The table:
-41 41 -2 9 -29 44 -21 16 13 -20 10 -16 -18 -13 -18 -29 -27 33 -66 -31 37 9 2 40 -36 45 25 5 7 6 -23 12 51 4 -24 8 -9 -58 26 -29 46 7 -2 19 -36 6 -54 33
2 3 26 5 -13 13 -25 -4 16 -29 9 -9 4 50 9 -22 13 -14 -38 8 43 -13 -7 23 -23 61 33 60 -14 33 -21 51 34 -25 14 -2 -26 -35 20 30 25 -41 40 -32 70 6 -3 -1
-41 38 7 8 -25 41 -21 6 12 -31 9 -17 -14 0 -18 -29 -18 25 -66 -25 44 1 -4 39 -39 54 23 22 0 18 -27 27 50 -4 -15 10 -15 -55 27 -18 48 -4 9 6 -12 9 -50 24
-14 4 32 3 1 17 -25 -19 13 -46 2 -7 -4 44 1 -9 23 -15 -35 16 42 -20 -28 5 -14 58 8 57 -15 32 -15 54 24 -28 13 14 -20 -21 18 23 30 -35 46 -45 70 9 -13 -18
-34 18 26 5 -8 32 -27 -11 17 -48 6 -12 -11 26 -9 -19 8 -2 -55 -2 47 -13 -23 20 -26 66 12 49 -10 28 -19 47 37 -18 -2 16 -21 -39 28 4 45 -22 37 -33 42 11 -33 -3
10 2 -31 -4 -6 -13 22 20 -13 46 1 7 1 -50 -4 6 -26 22 27 -18 -38 21 30 1 8 -56 -5 -56 18 -34 12 -53 -18 28 -18 -11 18 14 -18 -27 -23 35 -46 50 -77 -8 8 22
41 -37 3 -7 30 -38 17 -16 -9 16 -12 16 16 16 18 26 27 -32 66 31 -36 -8 -5 -42 38 -41 -23 -2 -6 -5 22 -11 -50 -5 23 -7 9 56 -23 28 -49 -8 2 -24 37 -8 54 -34
25 -13 -27 -6 5 -26 26 9 -14 46 -4 14 6 -35 5 17 -13 8 51 -4 -49 15 22 -16 26 -63 -14 -55 14 -29 20 -52 -35 24 -7 -13 23 33 -28 -11 -39 28 -41 35 -52 -10 27 5
-40 23 23 5 -8 37 -26 -11 13 -53 2 -12 -15 18 -14 -17 8 3 -62 -3 50 -9 -26 19 -28 63 3 42 -8 26 -20 47 39 -18 -5 24 -18 -37 28 -5 49 -17 33 -32 29 13 -41 -6
35 -27 -20 -8 18 -36 26 2 -16 41 -8 14 15 -22 10 25 -1 -10 62 9 -48 7 13 -27 33 -66 -19 -42 5 -26 23 -44 -47 15 5 -12 19 49 -27 5 -46 18 -28 19 -23 -10 42 -7
12 -1 -31 -6 -2 -12 24 18 -13 46 -1 8 2 -46 -1 9 -24 17 32 -17 -40 18 27 -6 11 -58 -6 -58 15 -34 14 -52 -22 29 -15 -12 18 18 -19 -22 -28 34 -46 46 -73 -5 11 21
41 -38 -6 -7 23 -44 22 -12 -15 28 -10 15 17 1 18 27 17 -27 67 29 -42 -4 3 -39 37 -53 -22 -18 -3 -14 25 -27 -51 2 18 -9 14 55 -26 21 -50 2 -10 -8 17 -9 53 -24
-47 2 9 -12 42 -6 -7 -37 -18 -50 -33 13 -2 -7 -20 29 28 -13 -2 22 -8 12 -56 -48 34 -28 -62 -7 -6 -26 17 5 -32 -25 2 52 25 45 -1 -39 7 14 26 -38 -11 14 -34 -42
-7 18 -32 -1 -16 5 15 26 -9 38 4 2 -7 -49 -13 -3 -35 35 1 -29 -23 21 31 16 -7 -35 3 -52 23 -30 1 -46 5 30 -24 -10 14 -7 -8 -35 -4 38 -48 56 -88 -5 -15 33
54 -29 17 4 -11 -22 -12 7 8 9 10 -2 22 63 30 -15 12 -21 12 20 16 -14 21 20 -5 31 50 47 -11 23 -11 29 6 -15 30 -28 -20 -15 4 52 -15 -52 29 -15 86 -3 40 8
35 -29 -18 -8 16 -37 26 2 -13 40 -8 16 13 -20 14 25 4 -7 63 13 -49 4 16 -30 36 -65 -19 -40 5 -26 25 -42 -48 13 5 -13 18 49 -29 3 -49 17 -27 16 -21 -9 44 -8
28 -18 -23 -5 8 -31 27 8 -17 45 -4 12 9 -33 6 19 -8 1 55 2 -50 10 22 -22 26 -66 -15 -51 12 -33 23 -51 -41 21 -1 -14 22 40 -28 -7 -43 25 -37 29 -45 -8 30 2
-25 8 -25 -6 13 -2 20 -2 -12 15 -11 9 -9 -60 -18 20 -14 18 18 -12 -33 14 -3 -24 16 -53 -43 -57 14 -33 19 -45 -25 21 -25 13 25 31 -15 -42 -9 47 -37 28 -81 -2 -13 -6
35 -28 -16 -10 17 -36 29 2 -15 40 -6 14 11 -20 12 25 2 -9 65 11 -51 6 13 -31 35 -65 -19 -43 5 -25 26 -42 -48 13 5 -13 22 49 -28 7 -49 18 -27 18 -21 -12 41 -10
25 -9 -28 -7 7 -25 27 14 -16 47 -6 12 8 -37 5 16 -16 6 52 -3 -47 15 22 -15 22 -65 -14 -54 12 -31 20 -54 -33 25 -7 -14 20 33 -25 -12 -40 29 -40 36 -54 -9 27 7
75 -39 -4 -4 -5 -44 13 15 -4 51 7 8 31 33 34 3 5 -18 57 17 -26 1 37 1 13 -25 38 3 0 -2 6 -15 -23 2 28 -38 -2 16 -15 47 -50 -27 -5 11 46 -13 62 11
-22 32 -24 1 -28 20 4 28 -2 23 7 -6 -11 -44 -16 -15 -38 39 -26 -38 -3 23 27 27 -20 -8 12 -40 18 -23 -9 -32 23 24 -30 -4 7 -29 4 -39 14 32 -37 54 -89 0 -34 39
53 -29 17 3 -9 -23 -7 6 13 11 11 -3 22 62 29 -17 11 -23 16 18 14 -11 23 18 -3 28 53 45 -8 26 -10 26 6 -16 32 -31 -20 -15 4 54 -17 -49 27 -16 82 -3 41 10
-40 16 26 3 4 23 -32 -26 5 -58 -8 -9 -6 32 -11 -11 21 -9 -47 11 44 -10 -37 -1 -7 48 -7 48 -15 23 -12 55 25 -31 9 30 -14 -19 24 -5 39 -29 51 -43 46 18 -39 -19
-13 9 6 -3 -16 47 20 30 25 -1 12 -3 -16 -34 -18 -3 -35 53 -35 -34 6 12 2 34 -56 33 -13 -22 15 -11 -30 -33 22 34 -43 -30 -3 -35 7 -6 21 53 -60 38 -56 -31 -1 12
-32 20 27 6 -12 41 -22 -4 21 -48 10 -11 -12 24 -10 -18 4 10 -61 -7 48 -10 -25 27 -36 71 9 43 -9 25 -29 40 43 -13 -9 10 -19 -42 29 4 45 -13 25 -23 32 4 -32 -3
16 -5 -29 -6 0 -20 25 19 -14 46 -4 10 3 -41 0 12 -18 16 40 -10 -42 17 26 -11 16 -61 -9 -59 16 -35 19 -55 -26 26 -12 -14 21 23 -20 -20 -32 33 -43 44 -68 -8 16 16
9 -19 31 2 17 -7 -12 -25 7 -35 -6 -3 5 49 10 4 36 -32 -2 32 22 -24 -29 -18 7 35 -6 56 -21 30 -1 45 -5 -28 26 9 -12 11 8 36 2 -38 46 -57 89 4 12 -34
-63 34 -12 -2 11 29 4 -9 -5 -21 -10 2 -26 -59 -34 13 -10 24 -26 -22 -5 10 -27 -15 2 -17 -51 -40 8 -19 6 -18 3 14 -31 33 19 6 2 -56 24 48 -20 10 -82 7 -51 -9
-19 8 -25 -6 13 -6 21 2 -15 21 -10 10 -7 -60 -15 19 -15 16 23 -13 -37 14 0 -25 19 -60 -41 -60 15 -33 21 -47 -26 24 -23 10 26 31 -19 -39 -16 46 -41 28 -81 -4 -9 -3
-38 30 13 7 -21 40 -27 3 17 -39 10 -17 -16 10 -14 -25 -6 15 -66 -17 49 -2 -10 33 -38 62 19 33 -5 19 -28 41 47 -10 -12 13 -18 -52 31 -13 49 -12 21 -7 6 11 -47 15
35 -23 -23 -6 9 -33 28 11 -18 49 -4 12 10 -27 8 18 -7 1 55 2 -48 13 24 -19 28 -66 -9 -49 12 -27 20 -49 -42 18 3 -16 18 39 -28 -1 -43 22 -35 31 -39 -11 38 8
-32 3 10 -6 34 -18 -21 -42 -19 -47 -31 5 7 21 -5 14 37 -35 4 30 4 0 -43 -42 43 -20 -34 15 -12 -4 23 31 -21 -39 24 54 12 38 3 -22 2 -25 53 -50 30 28 -29 -36
57 -32 -16 -6 4 -45 27 15 -11 52 -1 14 22 -3 22 14 -2 -10 65 11 -44 7 34 -14 25 -55 11 -29 7 -19 18 -40 -39 15 13 -30 11 33 -25 18 -54 3 -28 25 -8 -11 56 11
65 -34 12 0 -12 -31 -4 10 7 22 11 -1 24 60 34 -10 12 -24 29 19 1 -9 29 18 1 14 50 35 -8 16 -6 14 -4 -14 34 -32 -17 -4 -3 55 -30 -47 19 -10 81 -3 51 8
49 -25 19 4 -12 -18 -10 8 10 8 11 -5 22 62 28 -15 12 -23 9 18 18 -12 19 18 -8 34 50 51 -12 27 -10 33 8 -17 30 -27 -26 -17 7 50 -12 -49 30 -17 85 -3 40 10
23 -17 -24 -8 14 -33 23 3 -22 40 -12 15 13 -30 6 22 -4 -5 56 8 -51 15 12 -31 37 -73 -22 -49 11 -33 26 -46 -45 16 3 -4 23 48 -27 -12 -44 21 -29 21 -43 -7 25 -2
-54 29 20 5 -6 39 -24 -15 13 -56 2 -14 -20 8 -21 -15 7 5 -65 -9 47 -6 -33 15 -28 58 -7 33 -8 22 -16 39 38 -18 -11 27 -13 -36 27 -14 51 -9 29 -26 13 13 -49 -9
-46 26 20 5 -4 42 -27 -14 15 -52 2 -13 -18 14 -18 -15 6 4 -63 -6 48 -10 -30 18 -23 60 -3 38 -9 25 -17 45 39 -16 -8 24 -17 -36 28 -10 50 -12 31 -30 25 12 -44 -6
42 -21 19 4 -11 -13 -13 4 12 -2 11 -6 17 63 25 -17 13 -21 -2 19 24 -12 16 21 -11 42 51 55 -13 28 -13 38 15 -19 29 -23 -23 -22 11 49 -5 -50 34 -22 88 2 28 7
41 -35 -8 -6 23 -42 23 -5 -16 30 -10 16 15 -4 17 27 14 -20 69 25 -45 -2 3 -38 38 -56 -22 -23 -2 -19 26 -31 -51 6 17 -11 13 54 -29 17 -50 9 -14 0 11 -10 52 -21
-20 8 29 6 -4 23 -27 -16 14 -48 3 -10 -5 39 -1 -14 17 -11 -44 7 45 -16 -26 14 -19 64 11 56 -15 33 -18 52 31 -27 8 14 -22 -28 23 16 35 -32 43 -41 63 9 -22 -12
30 -20 -29 -6 15 -44 17 -4 -24 44 -10 13 15 -16 14 19 6 -18 65 14 -49 8 22 -34 46 -74 -10 -41 2 -26 30 -32 -45 5 15 0 19 50 -28 -4 -49 3 -11 15 -20 3 30 -4
-39 42 -10 3 -30 37 -11 20 6 -8 9 -13 -15 -25 -20 -27 -31 37 -56 -37 27 15 11 41 -35 27 21 -10 12 -3 -19 -1 49 12 -28 2 -5 -51 20 -34 39 14 -13 35 -56 7 -52 37
54 -31 -18 -3 3 -43 24 15 -11 57 -1 12 23 -2 23 13 -2 -7 64 11 -44 6 34 -14 27 -57 8 -31 8 -20 17 -39 -37 14 11 -29 11 33 -25 19 -53 3 -28 27 -9 -14 53 9
-57 31 -15 -1 11 27 8 -8 -5 -16 -11 3 -24 -60 -34 14 -9 22 -20 -21 -9 10 -27 -17 3 -22 -52 -43 10 -24 8 -24 -3 14 -31 30 18 9 -4 -54 22 49 -25 12 -84 4 -48 -7
-14 12 20 9 -19 27 -26 0 17 -32 15 -16 -8 36 0 -27 4 -4 -48 -2 49 -16 -6 32 -32 70 33 50 -12 38 -22 49 42 -18 4 1 -24 -46 27 18 38 -32 35 -23 51 10 -20 5
-21 13 19 2 -22 53 6 28 31 -17 16 -9 -19 -16 -20 -12 -26 46 -55 -31 27 4 -6 40 -62 59 3 1 9 7 -39 -9 37 22 -37 -23 -12 -49 19 1 37 34 -35 21 -29 -24 -10 11
39 -40 11 -3 32 -36 13 -22 -5 6 -12 12 17 27 19 26 32 -38 54 36 -25 -14 -12 -40 35 -27 -19 13 -11 4 18 1 -49 -9 28 -3 4 48 -18 36 -39 -17 15 -33 59 -7 50 -37
24 -35 25 -3 23 -23 -4 -26 1 -22 -9 6 10 43 17 12 39 -39 28 38 2 -22 -25 -29 21 11 -16 40 -18 22 8 27 -24 -24 28 7 -5 29 -5 38 -14 -30 39 -52 85 -1 35 -40
-1 1 -26 -7 12 -13 24 3 -18 30 -7 11 -3 -52 -7 19 -12 12 35 -9 -44 18 8 -25 24 -62 -32 -58 15 -34 21 -50 -31 22 -15 3 25 36 -22 -28 -25 44 -41 31 -71 -3 3 0
69 -37 -12 -5 -1 -45 20 14 -10 52 1 10 27 18 29 7 -1 -13 64 16 -34 2 38 -7 22 -40 27 -12 3 -10 12 -26 -35 8 23 -35 3 26 -21 35 -53 -16 -17 20 20 -14 66 9
-2 -11 -14 -13 25 -22 23 -7 -19 16 -20 16 7 -35 -7 31 -1 4 43 6 -45 17 -9 -34 33 -67 -47 -52 9 -39 20 -45 -44 12 -9 7 29 49 -21 -26 -31 37 -30 15 -54 -7 9 -15
-30 22 21 5 -13 34 -28 -7 16 -42 7 -13 -13 26 -9 -24 4 6 -61 -6 48 -10 -19 25 -30 66 19 46 -8 27 -22 47 45 -19 -4 14 -18 -45 29 0 47 -23 33 -22 34 10 -36 0
48 -3 -6 15 -37 -10 -11 22 5 37 30 -16 7 34 31 -35 -4 -15 5 -3 19 -20 50 37 -16 30 72 37 -9 38 -8 29 33 1 21 -32 -31 -40 5 46 -3 -46 14 8 52 4 26 34
-31 19 23 9 -12 32 -26 -5 17 -43 5 -12 -11 26 -9 -20 7 3 -57 -6 51 -11 -18 25 -31 67 16 48 -9 28 -22 47 42 -19 -2 12 -21 -44 28 3 46 -24 34 -26 38 11 -37 0
-15 3 28 5 1 17 -24 -16 13 -45 2 -11 -2 42 4 -8 22 -18 -36 13 41 -21 -24 7 -17 60 6 58 -16 35 -17 52 24 -25 11 15 -20 -21 21 22 30 -34 45 -46 68 9 -12 -19
38 -36 -13 -7 23 -39 23 -1 -17 36 -10 14 17 -10 16 28 10 -18 66 20 -47 2 11 -36 36 -60 -25 -31 4 -20 27 -37 -49 10 12 -13 18 54 -28 15 -50 10 -19 5 0 -9 48 -16
Each group lies on its own hidden line, plane or larger flat surface, and each surface passes through zero. There are 3 groups.
More rows, each followed by its group:
-69 37 9 2 -1 46 -14 -15 8 -54 -4 -9 -27 -21 -29 -7 2 15 -63 -16 34 -4 -39 5 -22 40 -27 12 -1 12 -11 24 34 -6 -22 35 -2 -24 21 -38 53 16 15 -16 -27 10 -63 -11 TR
19 -34 27 -3 25 -23 -4 -26 2 -21 -8 5 11 46 17 17 39 -41 27 39 3 -20 -25 -29 20 13 -11 40 -19 21 8 30 -22 -25 29 5 -6 28 -6 38 -15 -33 39 -55 88 1 33 -40 SG
48 -4 -7 15 -37 -12 -11 19 6 40 28 -15 9 33 32 -30 -6 -15 9 -2 14 -18 53 33 -12 24 73 31 -8 39 -3 25 29 2 22 -37 -27 -36 1 44 -8 -48 12 10 52 6 27 36 SJ
-17 12 26 8 -10 26 -26 -7 14 -43 7 -12 -6 37 -1 -21 10 -5 -48 3 48 -12 -14 22 -26 69 19 53 -13 31 -21 50 38 -21 6 8 -23 -37 24 14 38 -33 38 -31 52 9 -25 -3 TR
74 -41 -5 -3 -5 -44 12 13 -2 46 6 4 28 34 34 0 3 -21 56 20 -23 -2 39 3 16 -23 38 6 2 -1 9 -12 -24 1 27 -38 -2 16 -16 45 -51 -28 -2 10 44 -13 65 10 TR
-32 20 21 7 -14 34 -28 -5 16 -45 6 -14 -11 24 -9 -25 6 2 -59 -7 49 -12 -20 27 -30 65 19 47 -6 28 -24 47 44 -18 -1 12 -20 -46 28 1 44 -23 34 -23 35 11 -36 4 SG
4 -15 29 3 15 -2 -17 -25 11 -38 -2 -2 3 51 10 0 34 -30 -8 30 26 -25 -30 -13 1 39 -5 56 -21 31 -4 48 -1 -31 24 11 -17 3 8 33 11 -35 48 -55 89 5 12 -32 SG
33 -16 23 7 -13 -5 -19 1 14 -12 10 -8 13 61 21 -18 14 -20 -13 16 34 -15 8 23 -15 50 44 59 -13 31 -18 43 21 -22 25 -15 -26 -26 14 44 3 -52 37 -24 84 0 18 5 TR
28 -16 -24 -7 8 -28 28 12 -16 45 -4 13 10 -32 4 19 -9 2 55 0 -50 14 22 -20 25 -67 -15 -50 13 -33 21 -49 -37 22 -6 -15 20 38 -26 -8 -41 28 -38 31 -48 -11 30 5 SG
-17 11 27 8 -9 25 -27 -5 16 -41 7 -13 -5 39 0 -19 10 -8 -48 3 46 -14 -17 21 -25 66 23 55 -13 32 -21 50 36 -22 8 7 -24 -38 25 16 35 -33 39 -31 59 9 -22 -4 TR
39 -11 -16 3 -26 2 30 38 10 57 23 -2 1 -30 7 -5 -31 28 18 -25 -22 8 45 28 -26 -11 24 -35 18 -10 -8 -48 1 38 -20 -53 0 -15 -15 15 -21 28 -60 55 -44 -26 39 31 SJ
11 -2 -30 -6 0 -16 24 18 -14 47 -4 10 5 -44 -2 11 -23 17 35 -15 -42 18 25 -5 14 -57 -8 -57 18 -35 14 -51 -23 26 -16 -12 19 20 -21 -20 -27 35 -46 46 -72 -8 11 20 SG
52 -25 18 4 -12 -20 -10 6 12 5 11 -5 20 65 28 -15 13 -25 6 19 20 -13 19 20 -8 36 53 51 -13 26 -12 33 9 -17 29 -26 -22 -17 7 53 -12 -50 27 -20 86 -3 37 9 TR
61 -17 -22 10 -19 -42 -1 11 -14 62 17 -4 20 27 40 -18 2 -31 51 10 -18 -14 56 7 27 -22 60 8 -4 19 19 7 -4 -1 34 -25 -13 3 -16 38 -37 -48 11 12 40 10 45 29 SJ
-39 38 0 7 -25 42 -20 13 12 -23 10 -15 -15 -10 -19 -28 -24 30 -67 -32 36 7 3 41 -37 48 23 12 6 8 -26 19 55 1 -19 8 -11 -56 25 -26 47 4 2 15 -30 6 -53 29 SG
33 -16 -16 2 12 -55 -12 -21 -29 26 -9 1 22 31 28 -1 27 -49 52 30 -18 -12 19 -29 55 -45 21 11 -11 7 33 21 -27 -22 43 12 2 36 -18 12 -34 -50 42 -21 46 27 20 0 SJ
73 -40 -6 -1 -2 -46 17 15 -6 48 6 8 27 33 35 1 3 -19 56 16 -26 1 38 1 18 -26 37 1 0 -4 8 -14 -27 4 26 -39 -1 19 -20 43 -51 -26 -5 10 40 -13 67 11 TR
-34 40 -14 2 -29 34 -6 26 2 2 9 -10 -14 -34 -18 -23 -35 39 -47 -39 15 18 17 38 -32 14 19 -21 14 -11 -14 -10 42 15 -28 0 -2 -47 12 -39 31 22 -24 40 -71 3 -46 41 SG
-42 36 7 7 -28 39 -23 8 11 -28 10 -16 -16 0 -16 -28 -14 22 -68 -27 45 1 -4 38 -35 55 25 21 2 17 -22 28 53 -3 -16 7 -16 -54 30 -21 49 -3 11 5 -13 10 -51 23 SG
76 -39 1 -2 -4 -41 8 17 -3 42 6 4 27 41 35 -2 5 -19 51 19 -20 -4 37 6 12 -15 45 12 -2 5 4 -7 -22 -2 28 -38 -9 13 -13 49 -44 -35 2 7 54 -11 65 12 TR
72 -39 2 0 -5 -41 6 16 2 38 9 5 28 45 34 -6 8 -23 46 19 -12 -4 37 9 9 -7 45 19 -5 6 1 -2 -16 -5 31 -37 -9 8 -11 53 -41 -36 7 2 63 -9 61 10 TR
54 -15 -22 3 -28 -13 24 35 5 68 24 -3 7 -18 20 -9 -30 14 34 -17 -24 0 58 24 -14 -15 40 -26 11 0 -1 -37 1 34 -7 -52 -8 -11 -20 25 -30 7 -48 50 -24 -16 44 34 SJ
-4 15 -30 -2 -16 2 17 23 -9 37 2 2 -5 -52 -11 1 -34 31 7 -29 -26 22 30 11 -1 -41 2 -57 20 -32 6 -46 0 29 -20 -11 14 -3 -10 -33 -10 36 -48 54 -88 -4 -9 33 SG
-33 25 18 8 -17 36 -25 -3 17 -42 8 -15 -14 22 -12 -23 1 7 -63 -10 51 -9 -13 28 -33 66 18 43 -8 26 -23 45 44 -17 -5 14 -21 -47 28 -4 48 -22 31 -19 27 11 -42 8 SG
-72 40 1 1 7 44 -11 -14 3 -45 -7 -6 -30 -38 -35 1 -6 20 -53 -16 20 4 -41 -4 -16 21 -43 -8 1 -2 -5 9 24 0 -30 37 6 -14 15 -50 46 32 1 -6 -49 11 -63 -11 TR
-41 40 2 7 -28 42 -19 12 12 -24 11 -15 -19 -8 -20 -30 -22 28 -68 -30 40 6 0 40 -39 49 22 12 4 12 -25 22 54 1 -21 9 -11 -58 26 -26 47 1 6 12 -25 9 -53 28 SG
34 -28 -19 -6 16 -38 27 0 -16 42 -8 15 15 -18 12 24 4 -10 66 13 -51 4 13 -32 32 -65 -20 -39 5 -25 24 -41 -47 14 9 -14 20 50 -29 7 -50 14 -25 15 -17 -10 43 -8 SG
-41 31 12 6 -20 41 -27 4 15 -37 10 -17 -13 11 -16 -28 -11 15 -69 -19 47 -3 -10 36 -36 61 22 33 -3 20 -27 37 51 -6 -10 14 -17 -54 28 -12 49 -10 21 -6 6 10 -46 15 SG
-26 13 28 6 -7 28 -27 -12 16 -47 3 -11 -9 34 -6 -19 12 -3 -53 3 47 -15 -20 18 -26 64 12 54 -14 29 -21 52 35 -21 3 13 -20 -36 26 9 41 -26 40 -35 50 9 -28 -5 SG
7 -6 -27 -6 9 -17 25 7 -15 36 -10 13 2 -48 -3 23 -14 7 43 -4 -44 14 12 -22 23 -64 -29 -56 14 -33 20 -51 -34 23 -14 -3 25 38 -21 -23 -31 37 -39 32 -66 -8 12 -1 TR
-27 18 25 5 -8 31 -29 -10 15 -46 8 -11 -10 33 -8 -18 9 -1 -55 -2 49 -12 -23 23 -28 67 16 52 -14 33 -20 50 39 -21 0 14 -20 -39 28 7 43 -28 36 -31 48 11 -29 -3 SG
34 -24 -19 -5 14 -37 27 3 -15 43 -7 15 12 -22 10 26 0 -10 64 9 -49 9 16 -31 33 -65 -22 -41 7 -26 22 -45 -47 17 7 -13 20 46 -27 2 -47 18 -30 22 -25 -10 41 -5 SG
16 -28 29 -1 21 -14 -13 -27 5 -28 -5 3 8 49 13 9 37 -36 14 33 12 -23 -26 -21 15 25 -9 48 -19 26 1 37 -15 -29 29 10 -9 20 1 38 -5 -34 44 -53 90 3 26 -39 SG
54 -28 13 4 -10 -22 -7 8 9 11 11 -2 23 63 30 -14 11 -21 15 17 14 -14 23 22 -5 28 50 48 -11 26 -10 27 3 -15 33 -26 -20 -15 2 53 -16 -49 26 -13 83 -3 42 10 TR
-11 -2 30 3 5 12 -20 -20 14 -45 -2 -6 -2 45 4 -9 27 -23 -28 16 39 -21 -29 3 -10 55 5 59 -16 33 -12 53 19 -27 17 11 -19 -13 18 25 24 -37 45 -49 76 9 -7 -22 SG
-74 42 6 2 5 46 -13 -16 4 -46 -6 -6 -28 -35 -34 -1 -3 19 -54 -20 25 3 -39 -3 -16 24 -41 -3 -1 1 -8 15 26 -2 -27 39 2 -17 15 -45 49 26 4 -9 -43 10 -65 -12 TR
-41 42 -6 7 -28 41 -16 17 11 -12 9 -13 -15 -19 -18 -28 -29 33 -62 -34 34 12 8 41 -37 37 22 1 11 1 -22 8 51 7 -25 7 -9 -52 22 -33 42 11 -8 24 -49 7 -52 34 SG
0 -11 29 3 14 3 -19 -21 12 -41 -2 -5 4 47 9 -1 30 -29 -13 25 29 -23 -30 -6 -1 48 0 56 -18 33 -7 52 7 -27 20 9 -18 -2 11 33 16 -38 49 -54 86 7 2 -29 SG
-38 3 8 -8 40 -15 -15 -44 -21 -46 -30 9 6 7 -8 22 34 -29 6 29 -5 5 -45 -49 44 -28 -46 5 -8 -11 25 20 -29 -32 17 54 20 46 -1 -28 2 -9 45 -45 14 24 -27 -37 SJ
41 0 -2 16 -37 2 -10 22 12 31 31 -17 5 31 25 -34 -12 -6 -9 -9 23 -16 46 42 -26 42 69 34 -6 38 -15 24 39 3 14 -35 -31 -47 8 43 6 -41 6 15 45 -1 23 37 SJ
25 -1 0 11 -12 -21 -26 -12 -8 7 8 -12 13 51 29 -26 20 -42 8 20 19 -18 19 7 18 18 50 48 -16 34 11 52 16 -28 39 6 -21 -12 4 31 -3 -68 55 -29 78 25 6 12 SJ
-43 18 22 -4 -6 55 6 12 27 -40 3 -2 -22 -22 -32 -1 -19 45 -61 -25 26 9 -32 23 -54 52 -27 -1 8 -5 -33 -7 28 14 -40 -2 -1 -35 21 -17 42 43 -29 6 -37 -21 -29 -8 SJ
-3 14 -32 -3 -15 0 17 24 -13 40 1 3 -3 -50 -9 0 -34 31 9 -29 -27 22 30 9 -1 -46 1 -56 19 -32 5 -46 -3 27 -22 -9 16 -2 -10 -34 -10 39 -48 54 -88 -4 -7 32 SG
-26 14 25 8 -8 24 -27 -11 16 -46 5 -13 -6 36 -4 -17 12 -4 -52 2 47 -16 -23 18 -23 64 13 55 -14 30 -21 52 37 -20 5 14 -20 -35 24 9 40 -28 41 -36 52 11 -25 -8 SG
-40 41 5 6 -25 43 -22 8 12 -29 12 -13 -19 -3 -18 -31 -18 24 -68 -23 43 3 -1 39 -39 55 26 20 0 14 -26 26 51 -1 -18 11 -12 -58 26 -23 48 -2 7 7 -16 10 -52 25 SG
-33 39 -17 2 -27 32 -4 24 2 3 8 -10 -13 -36 -20 -21 -35 40 -44 -38 15 19 16 38 -31 9 19 -25 15 -13 -17 -14 40 16 -32 0 -1 -41 14 -38 31 26 -27 42 -73 4 -46 42 SG
-32 24 23 7 -10 30 -28 -10 15 -48 2 -12 -13 29 -11 -18 7 -1 -55 -4 47 -13 -25 18 -25 67 12 49 -10 30 -22 49 38 -20 0 17 -20 -39 28 3 46 -23 36 -28 40 11 -36 -5 TR
-74 39 0 3 4 43 -9 -12 0 -45 -7 -5 -29 -40 -37 3 -3 20 -52 -21 19 2 -37 -1 -13 19 -43 -13 3 -3 -5 10 23 0 -29 41 7 -12 13 -50 46 34 -2 -4 -53 11 -62 -11 TR
-32 16 -23 -5 11 6 19 -3 -13 12 -9 8 -12 -60 -23 22 -14 17 11 -16 -31 14 -8 -21 14 -49 -45 -56 16 -32 18 -40 -22 22 -24 17 25 26 -13 -45 -8 49 -36 24 -83 0 -19 -8 TR
26 -33 22 -3 25 -22 -2 -28 1 -18 -8 3 8 44 19 17 37 -41 29 37 -1 -23 -23 -32 23 7 -13 36 -21 20 11 26 -26 -25 30 5 -2 32 -3 40 -17 -31 34 -52 84 -1 35 -43 SG
-4 14 -30 -2 -17 3 17 25 -11 40 2 1 -3 -49 -8 -1 -35 29 7 -28 -25 22 31 11 -4 -40 2 -56 18 -31 4 -46 -2 31 -24 -8 15 -2 -10 -34 -10 38 -47 56 -89 -5 -7 33 SG
26 -14 25 7 -14 -3 -19 1 12 -13 9 -9 14 60 20 -19 12 -16 -15 16 34 -15 6 24 -15 53 45 58 -14 32 -17 41 23 -20 27 -15 -23 -28 16 43 10 -48 38 -25 85 4 14 4 TR
-33 26 20 6 -17 35 -26 -3 16 -42 9 -11 -12 23 -10 -23 -1 6 -61 -9 52 -9 -17 29 -32 65 17 46 -8 27 -23 45 45 -17 -4 14 -22 -47 28 -2 47 -20 31 -20 30 10 -39 5 SG
40 -40 1 -4 29 -42 19 -15 -11 20 -11 17 19 12 19 27 23 -30 65 29 -38 -10 -5 -41 40 -40 -24 -7 -5 -7 23 -15 -51 -6 24 -5 10 55 -23 29 -46 -7 1 -19 36 -8 54 -32 SG
-19 5 29 5 -2 21 -26 -16 14 -48 4 -12 -5 41 -2 -15 19 -11 -44 8 44 -16 -23 12 -18 60 11 58 -15 35 -18 54 29 -24 8 14 -20 -27 22 17 34 -33 44 -42 65 9 -18 -16 SG
-10 5 -27 -7 13 -6 24 2 -15 24 -7 11 -6 -53 -13 20 -13 14 30 -9 -40 15 2 -25 21 -61 -38 -60 13 -35 21 -50 -27 22 -20 6 24 34 -20 -32 -21 46 -40 28 -78 -4 1 -2 TR
-56 32 19 3 -4 42 -27 -15 11 -55 0 -12 -18 3 -22 -12 4 9 -61 -12 45 -9 -31 13 -26 54 -12 32 -8 18 -17 39 38 -17 -13 29 -11 -32 27 -17 52 -4 28 -24 7 12 -53 -11 TR
-42 39 1 7 -28 43 -19 12 11 -22 9 -13 -16 -8 -17 -28 -21 30 -68 -30 40 7 1 41 -39 45 25 11 6 10 -23 20 52 2 -21 8 -13 -56 26 -24 48 3 2 14 -28 8 -54 29 SG
How many dimensions does each group's flat surface have? Groups go in the order their names first appear in the answers above:
2 2 3
